Each path below is one point turned by a fixed rotation once a step. After each direction that follows a path, write how fast that rotation turns it, in deg/step (0 if it stays still).
Each turn is a multiple of 5 degrees from 10 to 175, or 0.

[-17 -20  17  10  25  -6 -19 -25  -6 -20  10  12 -10  27 -13]
[-19   8  -4  28  18   5 -13 -19 -21  19  27   9  18   9 -21]
[  4 -21  -4  11  21  -9  -5 -30   9   2  27   9  10 -28 -22]
[  4  -5   9  14  -9  10 -33 -34  19 -18  11  19  19   5  -4]
[-16 -11   8  -2  19 -11 -28 -15 -31 -25   9  12  19   1 -14]
[  2   7 -10  26   6  20  -9 -22 -19  -3  18  -6  19 -16 -28]
[  8 -22   9  10  -1   3   0 -38  -3 -18  29  13  -2 -34  -3]
[ 13  -2  -7  11 -20  -2 -28 -27 -14 -25  16  21  18  13   5]
[ -1 -21  -2  -3   2 -13 -12  -9 -35 -28  25 -20  15   9 -24]
[  8  -8  -2  33  -1  24   3 -30 -14 -11  25  -5 -12   0 -18]
[  1 -17   6   9  -2 -11   3 -37 -16  -6  39  21  -7   1  17]
[ 20 -13 -27  14  -4 -16 -23 -15  -7  -7  28   3  18  27  -6]
[-13 -34  10   6   8  -5 -10 -19  -2 -14  27 -27  -6  15 -24]
[-10  -3   4  33  19  14  -4 -30 -10   0  18  18 -12  20  -9]
[-12 -16  -8   8  16 -23  -9 -24  -9  18  38  18  11   0   5]
[ 14 -22 -17  14  10  -7 -28 -21  22  -4  14   2  21  10 -25]
[-25 -20  27   5  12   1 -25 -29   4 -18  14  -1   0  14 -20]
[-11   6   0  29  26   7 -16 -18 -30  -1  13  27  12   4 -12]
Directions:
[ -8   8   5  -1   0  -5  -3   0 -12  -2  -1  19  -2  12  17]	110
[ -4 -15   8 -14  12 -15   6   1  -5  -5   1   1  -8 -10   1]	175
[  8   6   3  -4 -12   7  -1  -1 -14 -16  -5   2   7 -18   1]	25

[-24 -32   0   2  -6  -5  22  -8  41  32   5 -22   9  -7   0]
[-25 -28 -10   9  13  41  34  -5  -4   5  18  -7 -15  13  -9]
[ -1 -11   7  13   1  16  26 -19 -14  34  14 -29  -4 -39  14]
[-12  -7  -7   1 -25  18  32  -7  38  39  25   4   5   4  -3]
[-15  -1  17   4   2  44  31 -22  -4   6  13 -28  -6  27  13]
[ -6   2  -7  14  -7   5  29 -17   6  28  -2 -43  10 -24 -20]
[ -3  13 -31  16 -17  24  42   3   7  23  24   5 -16  11  -8]
[ -7  29   8  -2  -1  27  29  -9 -14  14  14 -37  10   0  34]
[-21  20  -4   3 -25  -8  24   5  29  19  17 -40   7   2 -17]
[-17  15 -30  13   0  14  45  10  -7  -4   5 -20 -24  31   7]
[-12  22 -17  -5   8   8  28  13 -24  16   9 -38  17 -24  15]
[-21  17 -10   1 -26 -15  23  32  20  19  36 -15 -10   5   5]
[-30  -1  -8  -5  13   1  33  10  -4  -5  -1 -32  -5  27  38]
[-36  -7 -11   0  12  -4  17  22  -4   8  15 -45   7 -25 -12]
[-20 -16 -23  13  -8 -10  35  28   2  10  27  -1 -36  -3  19]
[-27 -21  -4 -18  19  14  26  10  -1  16  11 -19  16  -5  47]
[-41 -26  15  -3  -6  -1   9  13  19  10  33 -31  -6 -10 -15]
[-17 -41 -15  15   7   7  37  -3   2  10   2 -14 -35   6  16]
Directions:
[ -1   5 -14  -3   0   9 -15  -7  14 -12   3  -5  -8  -9   6]	0
[ -1   2   7   6  -5   7  -1   6  -6  -9  15   8 -20  11  -4]	140
[  1  -6 -16  -1   0   1   9   0  10   1  -8  14  -2  18   7]	130
[  3 -21   9   3   1  12  -1 -15   6   8   2   8  -3  -7  -3]	20

[ -6 -10  12   7 -21   2  11 -13  11  30  39   0  48   2  14]
[  6  26   5  47  -6  21 -11 -12  39  -3  16  12  -7   4   8]
[ -1 -26   7  -5 -21  17 -42 -30  -2   4  12  14   7  25  19]
[  2  -9  11  25  17 -19   2  -1  18  28  31 -14 -12  22  38]
[ 20   2  18 -15 -42 -10   6 -16  43   0   3  12  -4   4  26]
[  2 -17  -9  17 -13  16  -8  25  -9  -6  27  24  -1  -1  51]
[ 14 -14 -29  18 -20 -35  -8 -14  27 -12  15 -16  20  31  12]
[ -8   0  17  26 -38  -1  14   2  -9  -9   0  16 -37  34  22]
[-14  13   4  -9 -21 -26  -1 -22 -17   0  27   0  28  -4  44]
[  5   2  13  55 -28   3  22   8  21   3  21   1  17  -2   2]
[  2  27  -9  11 -26  24 -29 -35  -2  -7  11  24   3  24  11]
[-31 -33  24  26  -1   4 -15 -14   5  15  27 -14   6  18  19]
[ 35  18  30  13  -9 -16  -1 -33  27  19  15   0  -2  11  13]
[ -9 -14  13  -8 -35  35  -1   5  20  15  24  30   1   1  30]
[ 16  -7 -15  26  10  -9 -34  -5  27 -13  20  -8  11   3  41]
[ 17 -31   0  12 -34  -9   0  -2  16  11   3  11 -12  46   4]
[-16  19  -1  -6 -10 -18   4  -5   2 -10  25   4 -26  13  55]
[  5 -27   9  16 -43 -25  10   0  10  -9  15  -6  34  -9  23]
Directions:
[-19   3 -14  -8  11   2   4   4   1   8  15  -4   6   3   7]	135
[-10 -22   4  -5 -15   5   6   4   3   4  -1   0   7   3 -10]	170
[ -3  15  -6  -3  -8   7  11  -1  15   2  -3   7 -14   9  -9]	125
